Each row has a name. After each piece below comes the name of the row it's from, unless a question asks for something else. Each question is about the rows just above it.

fum: [135 128  61 113 124 187 115  98  75 161 130 145 133 150  81 121 143  87
  79  99 188 163 109 108 128 143 121 166 107  89 112 137 109 113  83 154
 177 144 146  79 173 145]
gikaz: [119 150  88 117 107 132 100 108 124 121 133 173 146 116  93 118 145  85
  68 109 148 139 123 121 136 148 119 156  93 138 126 120 148  92 116 154
 130 123 106  81 162 127]
Gam: [144 120  73  94 107 187  99 104  98 138 105 161 136 145  82 126 153 113
  80  84 181 183 135 102 126 168 150 128  93 127  98 120 134 110  90 113
 163 138 111  90 183 130]
Bizoz: [132 127  53 126 136 186 115 100  52 173 130 128 127 147  77 113 135  75
  84 114 190 159  98 122 142 131 109 186 110  61 110 143  87 115  81 172
 197 140 169  68 166 152]
rabo: [125 143  75 116 115 158 111 101 101 141 137 163 142 134  89 120 144  84
  71 103 168 146 114 112 129 144 117 163 102 117 124 130 132 101  99 158
 149 135 125  81 167 137]
Rozet: [ 74 103  73  94 107 187  99 104 113 138 105 161 136 145  82 126 153 113
  80  84 181 183 135 102 126 146 150 128  93 127  98 120 134 110  90 113
 163 138 111  90 183 130]
Go on from [ 93 138] to the end of its row.	[126 120 148  92 116 154 130 123 106  81 162 127]
which: [ 74 103  73  94 107 187  99 104 113 138 105 161 136 145  82 126 153 113
  80  84 181 183 135 102 126 146 150 128  93 127  98 120 134 110  90 113
 163 138 111  90 183 130]	Rozet
The rest of the row after [119 150  88]:	[117 107 132 100 108 124 121 133 173 146 116  93 118 145  85  68 109 148
 139 123 121 136 148 119 156  93 138 126 120 148  92 116 154 130 123 106
  81 162 127]
Where do [119 150  88 117 107 132 100 108 124 121 133 173 146 116  93 118 145  85
  68 109 148 139 123 121 136 148 119 156  93 138 126 120 148  92 116 154
 130 123 106  81 162 127] appear?	gikaz
The row with [ 71 103] is	rabo

fubad: [199  87 153 179  73 161  96 101 102]
vabun: [199  87 153 179  56  93 152 150 101]
rade: [179  55 153 179  73 161  96 101 161]
pezi: [189 101 162 169  81 118 130 135 128]
The row with [ 93 152 150] is	vabun
After [130 135], its row goes on with	[128]
After [ 55 153 179  73 161], its row goes on with	[ 96 101 161]
Which row holds [179  56]?	vabun

gezut: [160 128 141 128 124 128 130 114 123 142 108 132 128 107 117 148 134 121
 158]
lafu: [133 127 128 130 131 128 127 127 124 132 123 132 126 128 128 143 128 128
 137]
ter: [175 125 144 128 118 118 128 128 116 151  94 134 134  99 141 199 127 127
 186]
peli: [128 129 141 130 128 133 132 120 126 127 126 139 134 129 119 143 127 128
 133]
bega: [170 127 144 133 122 128 129 112 120 146 102 134 136 101 117 154 136 102
 168]
neser: [127 131 125 134 128 129 131 121 122 128 123 146 101 130 129 171 128 128
 130]
Sib: [168 124 134 128 111 128 125 128 106 150  92 145 119 113 141 199 144 127
 186]
which: [127 131 125 134 128 129 131 121 122 128 123 146 101 130 129 171 128 128
 130]	neser
which: [128 106 150  92]	Sib
Go on from [ 92 145] to the end of its row.	[119 113 141 199 144 127 186]
[175 125 144 128 118 118 128 128 116 151  94 134 134  99 141 199 127 127
 186] is in which row?	ter
Go on from [128 141] to the end of its row.	[128 124 128 130 114 123 142 108 132 128 107 117 148 134 121 158]

Pob: [133 121 127 144 150 138 128 121 135 122 129 109 130 127 139 122 118 132
 127]
Nebil: [158  83 120 135 106 115 116 107 131 167 131 135 119 120 125 134 119 132
 138]
gudo: [116 119 129 133 118 124 119  96 133 109 120 126 130 135 121 131 131 132
 133]
fira: [115 110 122 124 127 124 122 124 130 143 119 110 129 136 127 127 125 135
 135]
tebiv: [141 126 130  90 140 117 119 134 160 139 112 121 126 104 134 145 123 128
 125]
mudar: [129 129 126 131 168 126 126 110 132 157 119 106 115 128 116 118 123 133
 130]
veg: [149 140 137 119  66 156 120 104 133 146 125 151 126 138 116 132 125 128
 121]
vipab: [142 141 126 130  90 140 120 119 134 160 118 139 127 149 120 129 126 133
 129]
danoz: [148  92 133 137 105 153 132 106 138 145 123 124 124 139 126 134 119 133
 129]
mutaf: [133 121 127 144 150 138 128 121 135 122 122 109 130 127 139 122 118 132
 127]
Lelud: [139 104 123 124 157 100 135 141 133 145 135 116 123 155 121 139 127 132
 121]
After [126 138 116], its row goes on with	[132 125 128 121]
which: [129 129 126 131 168 126 126 110 132 157 119 106 115 128 116 118 123 133
 130]	mudar
which: [141 126 130  90 140 120 119 134 160]	vipab
which: [158  83 120 135 106 115 116 107 131 167 131 135 119 120 125 134 119 132
 138]	Nebil

lir: [138 127 108 114 122 136 150 131 117 142  80 159 111 109 116 141 132  72
 151 132 100 155 155  93 131]
Fizu: [138 127 108 114 116 136 150 132 117 142  80 159 131 135 116 141 132  72
 151 170 100 193 119 109 154]
feg: [142 127 108 114 143 136 150 131 117 142  80 159 112 109 116 141 132  72
 151 170 100 193 134 109 154]
[138 127 108 114 116 136 150 132 117 142  80 159 131 135 116 141 132  72
 151 170 100 193 119 109 154] is in which row?	Fizu
Which row holds [142 127 108 114 143 136 150 131 117 142]?	feg
which: [142 127 108 114 143 136 150 131 117 142  80 159 112 109 116 141 132  72
 151 170 100 193 134 109 154]	feg
The rest of the row after [132 100]:	[155 155  93 131]
Go on from [134 109] to the end of its row.	[154]
The rest of the row after [ 80 159 111 109]:	[116 141 132  72 151 132 100 155 155  93 131]

Lazev: [ 73  72  88  86  87 170 173  68  70 185  71  69  88  70  89 185  72 184
  88 183]
fom: [188 188  69 173 172 171 173  68 190  68 190  69 171  69 170  67 189 187
 172  69]
zeza: [188  70 172 173 172 171 173  68 190  68 190  69 171  69 170  67 189  68
 172  69]
which: [188  70 172 173 172 171 173  68 190  68 190  69 171  69 170  67 189  68
 172  69]	zeza
which: [ 68  70 185  71  69  88  70  89 185  72]	Lazev
[ 73  72  88  86  87 170 173  68  70 185  71  69  88  70  89 185  72 184
  88 183] is in which row?	Lazev
The rest of the row after [ 67 189 187]:	[172  69]
Go on from [188  70 172 173] to the end of its row.	[172 171 173  68 190  68 190  69 171  69 170  67 189  68 172  69]

fetad: [134 194 126  48 146 145 161]
Pelu: [133 157 117  52 145 143 156]
Vubob: [134 194 126  48 146 146 161]
lofa: [132 187 125  56 144 143 157]
gapel: [191  52 133 126 145 117 157]
After [132 187 125  56 144], its row goes on with	[143 157]
Where do [146 145] appear?	fetad
which: [133 157 117  52 145]	Pelu
Go on from [132 187 125  56] to the end of its row.	[144 143 157]
which: [ 52 133 126 145 117 157]	gapel
[134 194 126  48 146 146 161] is in which row?	Vubob

tasi: [196  99 108  84 138  79 148]
pogi: [123 173 126 117 132 135  75]
gos: [113 178 129 123 130 142 113]
buri: [122 171 126 115 132 135  76]
buko: [122 174 126 119 132 136  75]
Tela: [196 177 108  84 137  78 148]
duva: [113 122  92 124  76 163 138]
toza: [196  99 108  84 137  78 148]
vure: [113 122  92 124  76 164 138]
Go on from [174 126 119 132 136] to the end of its row.	[75]
Shared by vure and gos:	[113]
The row with [123 173 126 117 132 135  75] is	pogi

Solu: [186 125 113 134 137  60 165 139]
Tuko: [186 125 114 140 136  60 166 140]
mifo: [188 125 115 133 137  58 165 139]
ret: [119  82 123  61 174 141  71  58]
zoso: [ 94 104  73 143  69 152 164 145]
dezed: [109 139 162  65 176 161  55  59]
Duzar: [186 126 114 132 138  59 166 138]
kop: [ 91 102  72 142 177 161  55  59]
Shared by mifo and dezed:	[139]
Go on from [114 140] to the end of its row.	[136  60 166 140]

Dumak: [136 115 133 154 126 132 113]
Zogo: [136 115 133 154 136  81 169]
nolo: [124 131 122 134 133 111 140]
Pesa: [133 124 121 117 132 131 113]
After [131 122 134], its row goes on with	[133 111 140]
Go on from [133 154 136] to the end of its row.	[ 81 169]

Kulik: [ 69 167 138  77  69]
timoz: [ 71  69 138  78  68]
sif: [ 68 136  69 160 136]
mer: [133 136 136 160 138]
faver: [ 70 167 139  78  68]
mok: [ 68 167 138  77  69]
livi: [140  74 151 166 143]
After [ 69 167 138  77], its row goes on with	[69]
After [151 166], its row goes on with	[143]
Which value is in both mer and timoz?	[138]
After [139  78], its row goes on with	[68]
The one value in sif and faver:	[68]
Go on from [ 68 136] to the end of its row.	[ 69 160 136]
The one value in mer and mok:	[138]

lufe: [ 70 202 137  54 167  62  74 199  46 185 120 186 193]
Kur: [160 164 157 198 190 138  61  80 115 145 169 194 107]
lun: [184 128 203 150 144 151 190 201  54 157 210 205 158]
gipap: [108 172  98 102 167  63 183 128 177 210 144 194 172]
Zite: [167 121  59 179 199 135  76  99 203 136 210 140 179]
verid: [157 200 190 138  61  80 115 145 169  50  48 129 177]
After [167  63], its row goes on with	[183 128 177 210 144 194 172]
[157 198 190 138  61  80 115 145 169] is in which row?	Kur
Go on from [199 135] to the end of its row.	[ 76  99 203 136 210 140 179]

Noreg: [117  65 154 124 119  56  99]
Kifi: [184 178 186 158 112 195  66]
gufi: [ 99 157 118  59 157 103 144]
Mupel: [157 112 125 124 180 149 159]
Zalu: [177 134  63 158  80 111 108]
gak: [172 167 105 120 142 104 172]
[184 178 186 158 112 195  66] is in which row?	Kifi
Shared by Noreg and gufi:	[99]
The one value in Zalu and Kifi:	[158]

togal: [114 190 127 115]
momok: [140  76 126 190]
gibip: [140 126 115 190]
Which value is in both togal and momok?	[190]
Where do [115 190] appear?	gibip
[ 76 126] is in which row?	momok
Where do [114 190 127 115] appear?	togal

vireg: [118 120 116 118 107 180 113 121 113 166 107  86 111 125 136 105 132 108
 142 109 138 179 129 136 129 140 130 131 147 123  98 155 149 127 122  84
 146 126 103 116 123 179 142  64 159 117 150 133 112 118 108 121 162 129
 171 162 117 148 131]
Varon: [118 120 116 118 117 180 113 116 134 166 107  86 111 125 136 105 132 108
 142 109 138 179 153  84 129 140 130 131 147 123  98 155 149 127 122  84
 146 126 103 168 123 179 142  64 159 149 150 133 112 118 117 121 162 129
 171 162 117 148 131]
ber: [137 132 145 122 126 133 139 116 135 147 163 123 131 121 135 124 147 118
 181 124 163  99 130 124 129 104 124  98 135 123 151 132 157 118 153 157
 132 127  83 139 118 122 136 122 129 156 129 133 109 112 117  88 128 110
 134 137 116 134 131]
After [122 126], its row goes on with	[133 139 116 135 147 163 123 131 121 135 124 147 118 181 124 163  99 130
 124 129 104 124  98 135 123 151 132 157 118 153 157 132 127  83 139 118
 122 136 122 129 156 129 133 109 112 117  88 128 110 134 137 116 134 131]
Which row holds [118 120 116 118 107 180 113 121 113 166 107  86 111 125 136 105 132 108
 142 109 138 179 129 136 129 140 130 131 147 123  98 155 149 127 122  84
 146 126 103 116 123 179 142  64 159 117 150 133 112 118 108 121 162 129
 171 162 117 148 131]?	vireg
which: [118 120 116 118 117 180 113 116 134 166 107  86 111 125 136 105 132 108
 142 109 138 179 153  84 129 140 130 131 147 123  98 155 149 127 122  84
 146 126 103 168 123 179 142  64 159 149 150 133 112 118 117 121 162 129
 171 162 117 148 131]	Varon
The row with [113 116] is	Varon
The rest of the row after [116 135]:	[147 163 123 131 121 135 124 147 118 181 124 163  99 130 124 129 104 124
  98 135 123 151 132 157 118 153 157 132 127  83 139 118 122 136 122 129
 156 129 133 109 112 117  88 128 110 134 137 116 134 131]

Fesi: [ 98 119 108  88 152  96 116  70 164 104 128 151  80]
Fuda: [132 111  96 104 175  82 127  65 152  74 100 149 107]
Merot: [155 121 142 129 127 160 133 182  82 113 130 140 178]
vuzer: [153 136 151 160 102 167 137 166  91 153 136 110 174]
nuvov: [112 108 102  82 170  90 118  67 159 160 117 159  88]
kifa: [129 127 160 134 182  82 113 130 140 163 130  99 175]
Pufa: [130 159 159 155  84 173 131 191 102 178 153 107 155]
siduv: [111 113 102  89 167  82 113 130 140  85 115 155  90]
The row with [112 108 102  82 170  90 118  67 159 160 117 159  88] is	nuvov
The row with [133 182  82 113 130] is	Merot
Go on from [ 84 173 131 191 102] to the end of its row.	[178 153 107 155]
After [136 151 160], its row goes on with	[102 167 137 166  91 153 136 110 174]
which: [129 127 160 133 182  82 113 130 140]	Merot
After [113 102], its row goes on with	[ 89 167  82 113 130 140  85 115 155  90]
Shared by kifa and Pufa:	[130]

